Each path is a new rotation, seen through one point. The rows after it are directions, each followed by how far the rotation turns it, in degrees each step (0 if it stays put).
Each turn is a multiple of 5 degrees from 10 to 175, or 0.
Each row of a path follows its step; steps can be skipped.
path 1
step 0: [-1.16 -1.38  1.23 -0.44 -0.72 -1.91 -0.22 -0.28  0.17 -1.26 -1.42 -1.27
 -2.06  0.27 -1.39  1.10 -0.19  0.10  0.72 -1.28 -1.22  0.17 -0.31 -0.67
 -0.23 -0.34 -1.34 -1.36  1.16 -2.39 -0.89  0.18  0.39 -1.18 -3.15  0.54
 -1.07 -0.32  1.05 -0.15  3.34  1.08  0.95 -0.44 -0.52]
step 1: [ 0.10  0.74 -0.22  1.21  0.30 -0.25 -1.75  0.71 -2.13 -0.05  0.81 -1.30
 -1.35 -2.07  0.98 -0.46  1.22 -0.31  0.84 -3.25 -0.69  0.73 -0.65  0.40
  0.29  0.84 -1.19  0.04  0.74 -2.44  1.41 -1.59 -1.30 -0.77  1.10 -0.74
 -1.26  1.12 -1.38  1.58 -0.35  1.93  0.29 -0.18 -0.03]
step 2: [ 0.60  1.92  1.55 -0.06 -3.32  1.56  0.10  0.40 -0.69 -1.62 -2.07 -0.99
 -0.89  0.72 -1.37  0.68  0.20 -1.13  1.47 -0.74 -0.36  0.89 -0.78 -1.99
 -0.58 -0.01 -0.47  1.21 -0.40 -1.16  0.74 -1.92  0.83  0.08 -1.68 -0.03
  0.69  2.83 -1.06 -1.13  0.86 -0.83 -0.45  0.20  0.10]
step 3: [ 0.87 -0.06  1.37  1.84  0.81  1.14 -2.27  0.00 -0.72 -0.38 -2.07  1.15
 -1.38 -0.25 -1.82  0.21 -0.45  1.49 -0.27  0.04 -0.33  0.15 -0.71  0.52
  0.27 -0.62 -2.59 -0.77  0.16 -1.65  0.75 -2.38  1.51  1.02  0.27  2.23
 -0.87 -1.89 -1.89  0.28 -0.60  1.55  0.58  0.81  1.02]
step 5: [-1.67  0.83  0.45 -2.14 -1.41  0.40 -2.01 -0.11 -0.56 -2.66  0.36 -0.42
 -0.44 -2.42 -0.79  0.86  0.74  1.44 -0.10  0.32  0.33  0.21 -1.42 -0.23
 -1.46 -2.70  0.14 -0.10  1.30 -0.37  0.37 -2.24 -1.15 -0.15  0.66  1.45
 -1.49 -0.13  0.08  0.56  0.96 -0.28  0.45  0.93  2.20]
step 6: [-2.62  0.04  0.01  0.36 -0.80 -1.64 -0.81 -0.02 -0.92 -1.13  0.43 -0.78
 -0.79  0.19 -0.10  2.03  0.05  1.51  0.52 -0.52 -1.48 -0.24 -1.34  0.54
  0.39  0.49 -2.67 -2.00  0.84 -0.74 -0.63 -1.98  0.43 -1.17 -2.27  0.70
  2.04  0.98  0.04 -0.71 -2.02 -0.21  0.01 -0.74 -1.66]
step 7: [-0.67 -0.35  1.68  0.66 -1.28  0.46  0.17  1.28 -1.37  0.00  0.50 -1.96
 -2.15 -0.71 -0.12  0.01  0.13 -0.02 -1.56 -1.37 -2.30  1.34 -0.78  0.53
  0.69 -0.29 -0.03 -1.63 -1.32 -1.84  0.41 -2.42  0.17  0.49  0.45 -0.12
 -1.66 -0.34  1.66  1.92  2.65 -1.19  0.31 -0.02 -0.50]
step 8: [ 0.18  0.79 -0.80  0.42 -2.78 -0.01 -1.10 -1.13 -0.73 -0.22  0.61 -0.23
 -1.84  1.11 -0.03 -0.10  0.84  0.77  1.30 -1.28 -0.10  0.39  1.13 -0.68
  0.03 -1.64 -0.82 -1.13  1.20 -4.28  1.72 -0.08 -1.72  0.55 -0.91  0.39
  0.45  0.96 -1.28 -0.97  0.20  0.88  0.79  1.83 -1.27]
step 9: [ 1.71  0.04 -0.82  1.77  0.07  0.59 -0.25 -0.82 -2.84 -1.47  0.33 -0.62
 -1.15 -1.09 -2.59  1.99  0.45  0.67  1.36 -0.23  0.85  0.25 -0.43 -0.55
 -0.65  0.94 -1.30  0.79 -1.16 -0.28  1.01 -3.52  1.75  1.05 -0.30 -0.55
 -1.44  1.03 -0.28  1.17 -0.01 -0.64  0.35  1.05 -0.72]
step 10: [-0.35 -0.25  0.10  1.21 -1.23 -0.73 -1.78 -1.01 -0.49  0.28 -1.70 -1.86
 -0.24  1.18 -0.79  0.71 -0.04 -0.45 -0.07  1.20 -1.42  2.58 -1.26  1.00
  0.55 -2.76  0.23  1.22  1.45 -1.59  0.98 -1.06  2.36  1.87 -1.38  1.45
  1.15  0.16 -1.44  0.54  0.66  0.96 -0.03 -1.16  0.88]
step 11: [-0.41 -1.60  0.91  0.46 -0.57 -1.37  0.60  0.66 -1.40 -0.15 -1.01  1.42
 -0.42 -1.00 -1.02  1.31  0.32  2.01  1.66  0.90 -1.11 -0.38 -0.61 -0.26
 -0.72 -0.74 -0.73  0.26  0.72 -1.14  1.60 -1.24 -2.40 -0.26 -0.40  3.14
 -2.86  1.09 -0.35  2.35 -0.32  0.67  0.23 -0.99  0.20]
Speeds:
[ 0.19 -0.46 -0.29  0.29 -0.42  0.29 -0.50 -0.04 -0.20 -0.03  0.26  0.37
  0.38 -0.38 -0.17 -0.23 -0.43 -0.35  0.46  0.35 -0.35 -0.28 -0.29 -0.13
 -0.15 -0.42 -0.23 -0.96  0.39 -0.68 -0.32  0.61 -0.05  0.05 -0.05 -0.18
  0.48 -0.52  0.01  0.12 -0.19  0.69 -0.38  0.17  0.84] => 145
[ 0.66 -0.26 -0.83  0.21  0.45 -0.27 -0.30  0.66  0.40  0.04  0.24  0.30
 -0.02  0.27  0.22 -0.13 -0.13  0.73  0.73 -0.35  0.38 -0.68 -0.17  0.08
  0.49  0.38 -0.35  0.01  0.30 -0.25  0.00 -0.52  0.15 -0.71 -0.35  0.36
  0.01 -0.33  0.11  0.42 -0.39 -0.29  0.34 -0.11 -0.19] => 135
[-0.14 -0.08  0.45  0.35  0.54 -0.08 -0.11 -0.74  0.26 -0.56 -0.54 -0.30
  0.02  0.21 -0.48  0.42 -0.02 -0.37  0.01  0.00  0.53 -0.72 -0.30  0.06
  0.16 -0.15 -0.21 -0.95 -0.51  0.53 -0.28 -0.36  0.95  0.07 -0.39 -0.27
  0.19 -0.08  0.02 -0.28 -0.42 -0.10  0.30  0.18 -0.04] => 110
[-0.50  0.36 -0.06  0.50  0.09 -0.45  0.61 -0.21  0.80 -0.14  0.05 -0.35
 -0.23  0.44 -0.31 -0.21 -0.50  0.39  0.28  0.19 -0.05 -0.14 -0.27  0.37
 -0.35 -0.13 -0.01  0.72 -0.16 -0.97 -0.38  0.46  0.04 -0.29 -0.46 -0.22
  0.66  0.54 -0.01 -0.40  0.07 -0.13 -0.56  0.13  0.07] => 175
